(in the rows, 100 means zero)
Rotation paths and how fast each direction turns (degrees each step)
Each turn is a multiple of 5 degrees from 10 to 175, or 0.
Each row of a path follows its step; steps can be skipped.
path 1
step 1: 116; 111; 104; 104; 97; 100; 106; 109; 93; 117; 114; 96; 98; 90; 106; 104; 99; 100; 69; 92; 87; 104; 116; 98; 111; 109; 93; 114; 109; 74; 92; 102; 110; 116; 106; 90; 102; 87; 97; 103; 103; 103; 94; 107; 86; 107; 108; 88; 101; 117; 92; 102; 79; 85; 95; 110; 94; 96; 107
step 2: 124; 102; 94; 99; 107; 110; 110; 93; 99; 90; 104; 105; 96; 108; 96; 110; 110; 78; 116; 93; 97; 112; 95; 99; 96; 100; 82; 72; 101; 120; 86; 97; 99; 93; 99; 86; 97; 96; 103; 108; 103; 116; 101; 80; 89; 101; 106; 97; 98; 108; 86; 89; 97; 102; 107; 83; 81; 92; 99
step 6: 94; 115; 105; 111; 96; 89; 109; 94; 103; 109; 90; 103; 101; 100; 124; 102; 85; 103; 84; 80; 101; 106; 99; 102; 110; 97; 107; 105; 88; 69; 110; 94; 113; 117; 93; 91; 98; 105; 106; 94; 114; 99; 90; 100; 95; 114; 121; 102; 104; 116; 87; 96; 111; 99; 108; 113; 103; 88; 103
step 7: 114; 97; 102; 98; 91; 102; 106; 91; 108; 94; 125; 98; 113; 89; 94; 103; 101; 105; 86; 100; 91; 106; 108; 93; 116; 105; 100; 89; 90; 116; 93; 109; 89; 94; 118; 79; 97; 99; 109; 110; 93; 132; 100; 100; 92; 108; 103; 93; 100; 119; 91; 90; 91; 99; 88; 81; 95; 98; 91
step 8: 117; 102; 97; 99; 98; 103; 93; 98; 102; 89; 95; 90; 108; 121; 104; 103; 115; 98; 96; 100; 117; 100; 109; 84; 97; 99; 87; 90; 86; 93; 90; 77; 113; 108; 95; 101; 98; 115; 104; 100; 100; 85; 103; 78; 93; 103; 87; 104; 111; 82; 98; 115; 87; 105; 97; 78; 93; 100; 115
step 11: 90; 111; 116; 116; 108; 88; 113; 80; 103; 91; 88; 106; 94; 94; 121; 101; 89; 91; 98; 96; 112; 100; 94; 81; 88; 97; 95; 101; 90; 91; 104; 104; 84; 100; 91; 106; 91; 108; 86; 94; 110; 111; 91; 97; 117; 106; 95; 96; 105; 93; 90; 90; 113; 114; 119; 119; 104; 85; 97
step 13: 106; 104; 91; 96; 79; 114; 98; 100; 93; 86; 107; 105; 105; 102; 101; 105; 107; 114; 96; 87; 115; 108; 112; 85; 113; 123; 82; 98; 99; 90; 92; 97; 101; 101; 110; 85; 97; 104; 89; 115; 92; 96; 99; 97; 96; 96; 92; 87; 121; 86; 91; 98; 90; 107; 117; 79; 106; 115; 94
step 29: 112; 111; 99; 96; 120; 91; 109; 102; 104; 106; 87; 88; 106; 105; 110; 102; 111; 93; 89; 91; 104; 108; 106; 102; 111; 99; 110; 96; 101; 100; 109; 112; 108; 107; 93; 114; 94; 79; 96; 99; 110; 94; 84; 109; 83; 81; 78; 110; 119; 98; 89; 97; 106; 96; 90; 80; 87; 89; 107
97; 94; 98; 97; 101; 98; 97; 97; 94; 94; 101; 101; 103; 102; 95; 97; 97; 99; 100; 99; 99; 95; 101; 102; 99; 99; 102; 105; 98; 99; 99; 96; 102; 104; 103; 100; 98; 101; 101; 101; 98; 100; 102; 99; 98; 96; 98; 98; 100; 97; 100; 100; 96; 98; 105; 98; 107; 101; 102 | 80
103; 101; 103; 102; 102; 100; 100; 105; 99; 105; 94; 96; 104; 99; 97; 102; 101; 104; 101; 94; 98; 101; 98; 103; 97; 99; 97; 99; 104; 96; 98; 102; 99; 99; 102; 103; 106; 103; 99; 98; 99; 100; 99; 100; 100; 100; 102; 96; 100; 98; 99; 100; 96; 103; 101; 96; 105; 105; 101 | 85
98; 99; 96; 102; 100; 100; 100; 97; 100; 100; 101; 100; 97; 100; 103; 102; 103; 100; 99; 101; 100; 102; 100; 99; 97; 96; 95; 100; 102; 98; 105; 101; 101; 105; 101; 102; 100; 96; 105; 101; 106; 105; 103; 98; 104; 97; 98; 97; 95; 97; 97; 101; 94; 101; 93; 99; 102; 101; 100 | 40
98; 100; 100; 99; 95; 104; 106; 101; 102; 94; 98; 103; 99; 97; 104; 103; 96; 97; 98; 100; 98; 102; 100; 100; 99; 97; 97; 95; 101; 100; 102; 102; 99; 107; 99; 102; 99; 103; 97; 100; 99; 97; 99; 99; 97; 97; 101; 100; 101; 101; 96; 97; 104; 99; 106; 99; 102; 103; 100 | 155
103; 99; 96; 101; 98; 102; 96; 97; 103; 98; 98; 100; 98; 94; 102; 104; 96; 101; 102; 99; 99; 99; 102; 102; 101; 104; 100; 101; 99; 97; 100; 102; 102; 101; 98; 99; 99; 103; 104; 103; 102; 104; 103; 107; 103; 108; 103; 105; 105; 96; 100; 98; 99; 97; 100; 98; 103; 103; 102 | 55
